0: Array([-21,  -7, -20, -33, -13,  -1, -31,  -1, -14, -36, -27,  -4, -19,  -6,
        -7,  14])
1: Array([-39, -11, -34,  -6, -18, -18,  -9, -31,  -9,   0, -28, -13,  -5, -11,
         0,  -6])
2: Array([30, 49, 58, 43, 46, 30, 50, 55, 11, 27, 46, 40, 56, 18, 26, 48])
3: Array([  4, -16, -17, -24, -32, -47, -27, -25, -11,   2,  -3, -16, -17, -10,
       -34, -20])
4: Array([-11, -31, -19, -30, -26, -39, -20,  -3,  -7,  -3,  -9, -16, -23, -11,
       -22, -14])
5: Array([28, 63, 39, 59, 30, 49, 47, 51, 25, 16, 34, 28, 47, 32, 54, 55])
6: Array([ -6, -31, -34,  -5, -15, -50, -14, -22,   1,  -7, -18, -31,  -9, -14,
       -41, -40])
7: Array([47, 60, 53, 47, 63, 29, 53, 60, 22, 41, 40, 33, 49, 21, 65, 48])
8: Array([-26, -46, -13, -39, -17, -34, -19, -56,  -7,   7, -24, -19, -12,  18,
       -16, -21])
9: Array([-12, -33, -29, -33, -11, -16, -38, -11,  -2, -15, -29, -13, -40, -10,
       -31, -16])
10: Array([24, 51, 31, 65, 70, 46, 45, 66, 14, 38,  9, 50, 36, 49, 30, 29])
11: Array([ -9, -15, -28, -30, -26, -28, -10, -29,   9, -17, -17, -19,  -4,  -8,
       -41, -10])
12: Array([28, 44, 29, 50, 41, 39, 52, 41, 32, 29, 41, 37, 29, 28, 53, 39])

Array([-32, -40, -30, -23, -17,  -9, -32, -30, -28, -22,  -8,   7, -29,  20,
        -1,   1]) 0 9 1
Array([-12,  11,  23,  33,  45,  33,   9,   8, -19,   9,  57,   0,  16, -15,
        54,  18]) 12 2 5
Array([-32, -36, -12, -45,  -9, -25, -25, -34, -16, -17, -13, -13, -15,  -4,
       -14, -11]) 8 4 9
Array([-30, -37, -42, -28, -17, -26, -21, -48, -13, -28, -20,  -1,  -9,  12,
       -32, -36]) 8 11 9
Array([-15, -24, -20, -32, -10, -43,  -7, -47,  11,   5, -17, -30, -17, -16,
       -46, -41]) 6 11 3
Array([-33,  -8,  -6,   7, -27, -37, -29, -17,  -4, -13, -22,  -1, -29, -21,
       -28, -15]) 4 3 1
Array([-16,   0, -30, -12, -41,  -4,  -8, -25, -25, -13, -34, -12, -27,  -7,
       -20, -21]) 1 11 9
Array([-20, -29,  15, -34,  -6, -41, -27, -35, -18,  -6, -32,  -8, -10,  19,
       -19, -26]) 8 4 3
Array([  0, -35, -11, -38,  -5, -13, -18, -26, -16, -35, -36,   4, -51,  -5,
       -24,  11]) 9 0 4
Array([-59, -12, -46, -27, -25, -30, -20, -28, -34, -22, -50, -19, -28,   2,
       -12, -13]) 1 9 0
Array([-32, -20, -13, -10,  -9, -24, -27, -19, -26, -24, -22,   2, -20, -30,
        -4, -29]) 1 4 9
Array([ -3, -30, -24, -23, -44, -16, -30,  -3,  -7,  -9,   0, -14, -27, -20,
       -25, -27]) 4 3 9
Array([-32, -22, -17,  33, -66, -22, -40, -12, -31, -48, -37, -14, -43, -29,
       -30,  -8]) 9 0 4
Array([-40, -34,  -9, -20, -14, -23, -19, -24,  -4, -22, -35, -11, -28, -20,
       -34, -15]) 9 4 11
Array([-38, -36, -25, -35, -14, -32, -34, -51, -30,   6, -11,   4, -24,  -1,
       -27, -27]) 8 3 4
Array([-31,  -7, -32, -40, -29, -22, -33, -18, -30, -24, -40, -10,  -3,  -3,
        -9, -13]) 0 1 9
Array([-21,   8, -23,   6,  -4, -17,   7,   5, -13,   8,  -6,  21, -12,  -4,
       -19,  18]) 1 0 4
Array([ -3, -31, -42, -44,  -1, -33, -19, -17, -14,   1, -54, -20,  -9,  -4,
       -30, -19]) 9 11 4
Array([ -6,   3, -14, -15, -24,  -7, -27, -23, -16, -16, -13, -17, -43,  -1,
       -16, -22]) 9 3 4
Array([-14, -15, -23,   6,   4,  -7, -32,  12, -11,   4,  14,   5, -13, -10,
       -13, -13]) 4 1 0
Array([ -9, -14,  -1,   8, -51,  -9, -54, -16, -31, -24, -50, -14,  -5, -24,
        -9,  21]) 0 1 9
Array([-31, -25, -48, -28, -14, -40, -32, -13,  -5,  -4, -29, -29,  -8, -29,
       -27, -44]) 6 4 9
Array([-11, -14, -24, -27, -21, -16,  -9, -24, -16, -14,   0,   4, -26,   3,
       -14, -23]) 4 3 11
